Questions about the grid below.
1) What is the entry just left of 73.2?
2) What is the entry just right of 116.5?
[[-155.3, -70.0, -80.0, 116.5, -69.1, 53.2, 4.3], [-90.4, 6.0, 179.1, 90.6, 39.9, 196.2, -100.6], [-1.4, -36.8, -114.5, 73.2, -89.2, -58.1, 48.1]]
1) -114.5
2) -69.1
